In the data rows, zero lies at 4.5, halfway between 4 and 5.
Some points, each followed by its number:
[8 3 6 4 6 5 4 2 4 8 3 7 4 3 6 7 3 4 6 5 2 7 3 5 9 6 6 5 6 3 6 5 5 4 3 9 6
 3 3 4 3 4 4 4 9 4 6 3] 0
[5 8 1 4 7 8 4 7 5 6 6 5 4 9 3 4 2 7 7 7 3 5 7 8 3 5 3 5 5 5 4 7 4 7 6 5 2
 3 3 4 2 7 9 0 1 1 4 2] 1
[6 4 4 3 3 4 3 4 4 4 3 4 6 5 5 4 4 4 5 5 6 5 4 3 4 6 5 4 5 5 5 3 7 3 3 5 6
 6 4 4 8 4 4 4 6 4 3 6] 2
[6 9 4 7 5 7 3 5 3 4 2 4 6 9 3 7 4 5 5 2 0 6 9 6 5 3 6 2 7 3 5 6 3 5 6 3 3
 8 6 4 7 6 8 2 0 4 5 6] 3
[5 3 3 3 2 4 5 0 2 6 3 2 5 3 2 3 3 0 3 5 4 5 3 4 2 6 5 4 2 3 3 4 5 4 4 5 2
 6 4 4 3 4 1 5 6 4 3 3] 4
[4 5 1 4 2 3 4 3 3 5 6 3 6 3 4 3 3 2 3 5 5 3 6 4 3 4 7 4 5 5 6 3 4 4 7 4 5
 4 6 5 6 4 2 4 5 7 4 6] 5
[4 6 1 4 6 6 5 5 4 3 6 0 5 8 1 4 2 4 5 4 5 4 6 6 5 2 3 4 4 3 4 4 2 7 8 1 2
 1 6 4 5 3 9 1 1 5 5 4] 6
[4 4 6 3 6 7 4 9 6 2 5 3 3 6 4 6 5 6 4 4 9 4 5 6 8 2 0 5 5 5 3 3 3 7 8 2 5
 1 4 5 4 4 9 4 2 8 6 2] 7
[4 6 6 5 4 4 4 7 5 4 5 6 4 3 5 6 4 7 5 4 6 4 4 4 5 6 4 5 5 6 4 4 4 4 4 2 4
 5 4 4 5 4 6 5 6 4 5 5] 8
[3 4 7 6 7 4 5 9 6 1 5 7 2 2 5 4 7 6 2 4 9 2 3 6 5 3 0 3 5 5 3 2 2 4 5 3 3
 3 5 5 4 1 8 5 3 4 2 3] 9
[5 5 5 5 4 4 4 6 3 4 4 6 4 3 6 6 4 5 5 5 5 4 3 4 5 5 3 5 5 5 3 3 5 4 2 3 4
 5 4 4 4 5 5 4 5 4 4 4] 10
[5 4 6 5 5 4 5 6 5 4 4 6 4 4 5 6 5 5 5 4 7 3 4 4 5 5 2 4 4 5 4 3 4 5 3 2 3
 6 6 5 6 4 5 5 5 5 3 4] 11
[6 8 7 8 3 4 4 4 3 3 5 5 8 5 6 5 3 7 5 4 4 6 6 4 5 5 8 5 5 4 3 5 5 7 5 4 5
 7 6 6 7 7 8 5 3 8 6 6] 12
[4 3 2 7 4 3 5 4 5 8 6 4 9 3 5 5 3 4 2 5 5 2 7 6 3 2 9 4 8 4 9 4 7 2 9 9 9
 3 6 7 6 4 2 2 3 9 4 6] 13
[7 8 5 4 7 8 4 3 2 1 4 0 7 6 5 3 6 5 4 2 9 3 8 7 8 4 3 3 3 3 4 6 6 9 7 1 8
 7 9 5 8 7 9 3 0 9 7 6] 14
[5 5 5 5 3 5 5 1 3 7 3 4 5 5 2 4 4 2 4 5 0 5 4 3 6 5 8 4 4 3 4 5 6 3 6 5 4
 5 5 4 2 5 1 6 7 4 6 4] 15
[4 3 2 2 8 3 5 3 5 1 7 5 1 2 1 0 6 8 5 2 6 3 3 5 1 4 4 5 2 3 2 7 2 2 4 4 1
 5 4 4 2 1 4 6 4 4 4 3] 16
[5 4 5 4 4 5 5 6 4 5 5 7 4 6 6 6 5 3 6 5 6 2 3 4 3 5 3 3 4 6 4 3 5 5 2 5 4
 7 5 5 5 5 4 6 4 4 4 4] 17
[1 3 8 6 9 8 5 9 9 0 6 7 6 8 2 4 6 9 4 2 5 6 4 5 6 2 0 4 8 6 7 4 5 7 9 3 4
 0 2 5 3 5 9 8 0 0 1 4] 18
[7 5 2 6 4 3 6 3 3 4 8 5 5 4 5 3 4 4 7 5 5 3 8 5 7 4 6 5 7 7 8 3 3 6 6 2 9
 5 7 5 5 6 6 2 5 8 3 5] 19
[4 0 5 3 3 4 5 4 5 4 1 6 2 4 3 5 5 1 4 5 6 1 3 4 1 3 2 2 0 5 4 2 2 5 0 5 3
 4 4 4 5 3 1 7 3 2 1 4] 20
[5 2 1 4 1 2 1 1 3 6 5 1 6 3 3 2 2 0 1 6 4 2 6 5 2 4 7 4 4 4 8 2 6 3 7 6 8
 1 5 6 7 3 1 1 5 6 4 7] 21
[5 6 6 6 5 4 4 4 3 6 5 5 5 5 4 4 4 6 5 5 4 6 6 4 6 5 6 5 5 5 4 6 5 4 4 4 4
 6 4 4 4 6 3 4 7 4 7 5] 22
[4 6 4 5 5 5 4 6 5 4 5 4 4 5 4 5 3 7 6 4 5 5 4 4 5 4 5 6 5 4 3 5 4 6 4 3 4
 4 4 4 4 5 6 3 5 3 5 4] 23
[6 1 3 2 3 4 3 2 2 6 3 5 5 5 4 6 3 0 4 5 5 1 1 4 2 4 3 3 2 5 5 3 6 3 2 8 2
 4 4 3 6 4 1 5 3 5 3 5] 24
[3 7 8 7 4 5 4 6 5 6 5 5 5 3 4 3 6 4 5 3 3 9 9 5 7 6 8 6 8 5 4 5 7 2 5 8 4
 7 5 5 5 5 4 8 4 8 6 5] 25
[3 1 1 3 2 3 3 0 1 5 3 3 6 4 5 4 3 1 2 6 5 1 5 4 2 2 6 4 4 3 7 2 4 2 4 7 4
 3 4 5 6 3 0 4 4 6 2 6] 26
New points follow, each followed by the numbers of its three nearest points above by angle, smallest number first.
[4 5 4 4 4 4 3 4 2 6 4 5 4 5 6 5 4 3 5 5 4 5 2 4 4 5 5 4 3 6 5 4 6 4 3 6 4
 6 5 3 5 5 4 5 5 4 6 4] : 2 17 24
[5 7 5 5 5 5 5 6 4 4 5 5 5 5 5 6 3 6 5 4 4 5 4 4 5 5 4 5 6 4 4 4 4 4 4 2 4
 3 3 4 3 5 6 3 5 3 5 4] : 8 10 23
[2 4 5 3 5 3 2 8 6 3 3 6 3 2 5 6 4 3 3 3 3 4 2 6 3 4 3 2 4 7 3 4 2 2 1 4 5
 2 3 5 3 3 3 5 0 1 4 2] : 9 10 20
[3 4 4 3 5 6 4 7 7 3 5 3 5 8 5 3 6 7 7 5 3 8 4 4 5 3 5 6 5 4 5 7 5 7 5 2 8
 2 3 5 5 3 5 5 3 3 5 6] : 7 18 23
[0 0 6 5 5 8 6 9 9 4 7 5 8 3 3 1 9 9 5 3 6 6 3 5 4 4 2 5 5 7 7 9 3 9 9 1 8
 5 2 6 3 6 6 9 3 1 4 6] : 7 9 18
[4 5 3 5 4 5 5 5 4 6 5 4 7 4 6 5 3 5 4 4 5 4 5 4 5 4 7 5 6 4 5 5 6 3 5 6 6
 4 6 6 6 5 3 4 6 6 5 6] : 5 13 21
[7 7 4 6 6 3 5 4 3 5 7 4 5 3 6 4 3 5 5 6 5 6 4 6 5 7 6 6 5 5 4 6 4 6 6 4 4
 5 5 4 4 6 5 3 8 4 7 5] : 12 22 23
[6 4 1 2 4 3 6 0 6 4 4 3 4 0 1 4 2 2 2 5 4 3 2 5 3 5 6 5 3 5 2 5 2 4 5 4 2
 3 5 4 2 3 1 3 7 2 3 4] : 4 16 26
[3 1 7 0 3 4 4 4 5 1 4 2 2 4 4 5 4 0 1 6 6 2 1 3 3 4 0 4 2 2 3 5 1 6 3 4 1
 1 1 6 2 2 4 3 2 4 2 3] : 9 20 24
[5 4 3 4 5 5 5 4 5 3 3 6 3 2 4 2 5 5 4 4 4 4 4 4 3 3 4 5 3 5 3 4 3 4 2 1 4
 6 3 3 4 3 3 6 4 4 2 3] : 9 16 20
[5 5 5 5 5 4 4 4 3 5 3 5 4 4 6 5 4 5 5 5 5 4 3 4 5 4 4 6 5 3 4 4 5 4 3 2 4
 5 5 4 5 6 4 4 6 5 4 5] : 8 10 11
[5 5 5 5 4 5 5 4 4 5 3 6 5 4 5 7 4 5 6 5 4 5 4 3 7 5 7 6 4 4 4 4 6 4 5 5 4
 5 5 5 4 6 5 4 7 4 5 5] : 0 15 22
[4 8 5 5 4 4 4 5 5 6 7 2 5 4 4 4 4 3 6 2 5 8 8 6 5 7 9 6 6 4 5 7 7 4 6 5 4
 9 7 5 4 4 4 8 5 6 8 3] : 12 22 25
[8 4 1 7 3 1 7 4 6 7 9 5 8 2 5 2 5 4 4 4 5 3 9 8 5 2 9 2 9 7 9 2 4 4 9 9 9
 5 8 6 6 5 5 2 3 9 3 6] : 5 13 19
[3 5 5 4 6 5 5 7 6 2 5 5 3 4 5 4 4 8 4 3 6 5 3 4 6 3 2 5 5 3 3 3 2 6 5 3 3
 3 4 4 3 3 7 4 4 3 4 3] : 7 9 23
[5 5 5 7 4 5 3 3 5 9 4 2 5 5 2 4 4 1 3 6 0 6 5 3 5 6 8 4 2 4 5 5 7 1 7 8 3
 3 5 5 3 7 1 5 8 4 8 4] : 4 15 22
